Each row has a name. After each piece below comes the name of the row it's from, unless a question asks for something else. Each question is about the rows just above it. Places in a row count from 1.

T: [120 112 148 100]
A: [117 114 115 113]
H: [ 97 181 178 142]
E: [ 87 192 186 143]
P: [111 116 120 113]
R: [109 178 172 145]
G: [119 113 115 112]
K: [132 156 146 153]
N: [ 90 196 186 147]
L: [112 117 115 114]
X: [130 154 148 150]
tags:
[155] -> z_583
[112] -> z_806
[197] -> z_604
[154] -> z_541
[186] -> z_360
[196] -> z_319
Join N by its entry at place 2:  z_319
find: [130 154 148 150]  X
[117 114 115 113] is in which row?  A
[196  90] is which row, read backwards?  N
Which row holds [116 111] read backwards?  P
Which row holds [113 120] read backwards?  P
[120 116 111] is which row, read backwards?  P

V: [119 124 116 117 137 128]
J: [146 138 129 149 126 151]
U: [127 119 125 116 111 128]
C: [ 95 119 115 107 108 111]
D: [119 116 105 111 129 112]
Z: [130 146 158 155 132 175]
Q: [126 119 144 126 127 147]
M: [143 139 100 138 137  92]
B: [110 101 136  95 125 135]
Y: [139 114 104 122 119 110]
F: [109 121  92  81 134  76]
[116 125 119] is which row, read backwards?  U
Table of tags by key:
[111] -> z_991
[135] -> z_432
[112] -> z_718
[134] -> z_935
Join B by its entry at place 6:  z_432

pem: [ 81 117 115 131 139 124 140 113 156 117 126 106 137 127 123  86 152 115
 151 133 147 129 132 128 120 113 106 114 170 148 128 126 138 149 152 117
 131 139 112 144 132]
Vikun: [150 128  97 115 126 125 137 145  90 153 126 116 118 123 113 126 152 127
 157 125 119 132 128 120 113 129 134 134 160 131 120 155 128 114 154 138
 130 117 126 130 137]
Gada: [126 106 137 128 123  86 152 115 151 153 131 116 118 123 113 126 152 127
 157 125 119 129 125 122 124 175 134 134 160 131 120 155 128 114 154 138
 130 117 126 130 143]
Which row holds [113 120 128 132 129] read backwards?  pem
tags:
[123] -> z_867
[113] -> z_153
[132] -> z_235
[175] -> z_533
[129] -> z_536
Look up the entry of pem at place 26 in the table:  z_153
[126 106 137 128 123  86 152 115 151 153 131 116 118 123 113 126 152 127
 157 125 119 129 125 122 124 175 134 134 160 131 120 155 128 114 154 138
 130 117 126 130 143] is in which row?  Gada
[151 115 152  86 123 127 137 106 126] is which row, read backwards?  pem
Which row holds this, read backwards? [134 134 129 113 120 128 132]  Vikun
find: [150 128  97 115 126 125 137 145  90 153 126 116 118 123 113 126 152 127
 157 125 119 132 128 120 113 129 134 134 160 131 120 155 128 114 154 138
 130 117 126 130 137]  Vikun
Which row holds [ 81 117 115 131 139 124 140 113 156 117 126 106 137 127 123  86 152 115
 151 133 147 129 132 128 120 113 106 114 170 148 128 126 138 149 152 117
 131 139 112 144 132]?  pem

val: [149 129 122 160 122  85 115 127 130 124 131 126 120 117 123 122 129 126
 164 113]
Fop: [143 129 138 138 133 122 141 135 127 138 120 134 130 132 114 127 134 131
 122 132]
Gagal: [116 136 136 114 125 136 140 125 102 134 121 131 138 127 133 125 129 130
 133 149]
biven: [134 137 136 120 136 116 147 127 108 127 120 139 129 122 123 123 125 127
 157 137]
Zegu: [138 122 126 153 140 144 116 127 124 135 142 117 124 134 143 145 127 130
  91 150]
zul: [110 124 100 137 149 144  83 128 128 112 140 122  74  93  95 128 126 112
 109 131]
vov: [134 124 127 135 143 146 133 135 114 121 127 128 127 131 123 128 132 130
 109 152]
Tum: [129 130 134 162 119 149 129 121 160 123 124 129 119 175 128 136 131 121
  98 112]
key -> tag
[128] -> z_662
[121] -> z_632
[129] -> z_76
[130] -> z_413
[122] -> z_797
Join val by its entry at place 2:  z_76
find: [116 136 136 114 125 136 140 125 102 134 121 131 138 127 133 125 129 130
 133 149]  Gagal
Which row holds [133 130 129] read backwards?  Gagal
Which row holds this, read backwards? [112 128 128  83 144]  zul
The row with [134 124 127 135 143 146 133 135 114 121 127 128 127 131 123 128 132 130
 109 152] is  vov
[160 121 129 149] is which row, read backwards?  Tum
Which row holds this, read backwards? [127 145 143]  Zegu

zenip: [107  65  96  76 152 168]
moli: [119 127 114 119  92  90]
Teviv: [132 126 126 111 129 121]
tekab: [138 158 145 158 108 107]
gov: [129 139 135 130 126 120]
kikiz: [135 149 136 141 120 114]
mibap: [126 132 117 116 139 122]
Table of tags by key:
[129] -> z_253
[108] -> z_672
[121] -> z_607
[120] -> z_291
[139] -> z_82
[140] -> z_258
[126] -> z_85
Look up the entry of mibap at place 5 in the table:  z_82
find: [126 132 117 116 139 122]  mibap

Gipi: [106 132 122 131 131 126  87 113 123 121]
Togog: [178 140 131 116 148  67 122 104 127 140]
nopu: [170 135 126 123 133  87 126 115 129 141]
bif: [178 140 131 128 148  67 122 104 127 140]
Mudu: [105 130 133 120 120 151 125 114 116 133]
pim: [128 139 128 134 132 135 117 136 144 128]
Table of tags by key:
[87] -> z_341
[133] -> z_398
[151] -> z_528
[135] -> z_885
[67] -> z_496
[120] -> z_388
Look up the entry of Mudu at place 6 in the table:  z_528
find: [170 135 126 123 133  87 126 115 129 141]  nopu
find: [128 139 128 134 132 135 117 136 144 128]  pim
[132 134] is which row, read backwards?  pim
find: [178 140 131 116 148  67 122 104 127 140]  Togog

falom: [127 194 145 118 144 137 122 147 134 112]
mok: [127 123 145 118 144 137 122 147 134 112]
veguv: [114 137 154 160 134 134 130 151 163  68]
fopa: [105 125  98  95 165 144 109 114 111 138]
Zoz: [112 131 132 120 154 114 103 123 124 159]
gutir: [156  93 147 125 110 135 169 153 153 113]
bagur: [133 120 102 107 137 109 136 106 107 172]
find: [127 194 145 118 144 137 122 147 134 112]  falom
tags:
[123] -> z_106
[114] -> z_938
[134] -> z_283
[120] -> z_953
[115] -> z_573
[133] -> z_755
Look up the entry of Zoz at place 6 in the table:  z_938
Which row holds [ 95  98 125 105] read backwards?  fopa
find: [105 125  98  95 165 144 109 114 111 138]  fopa

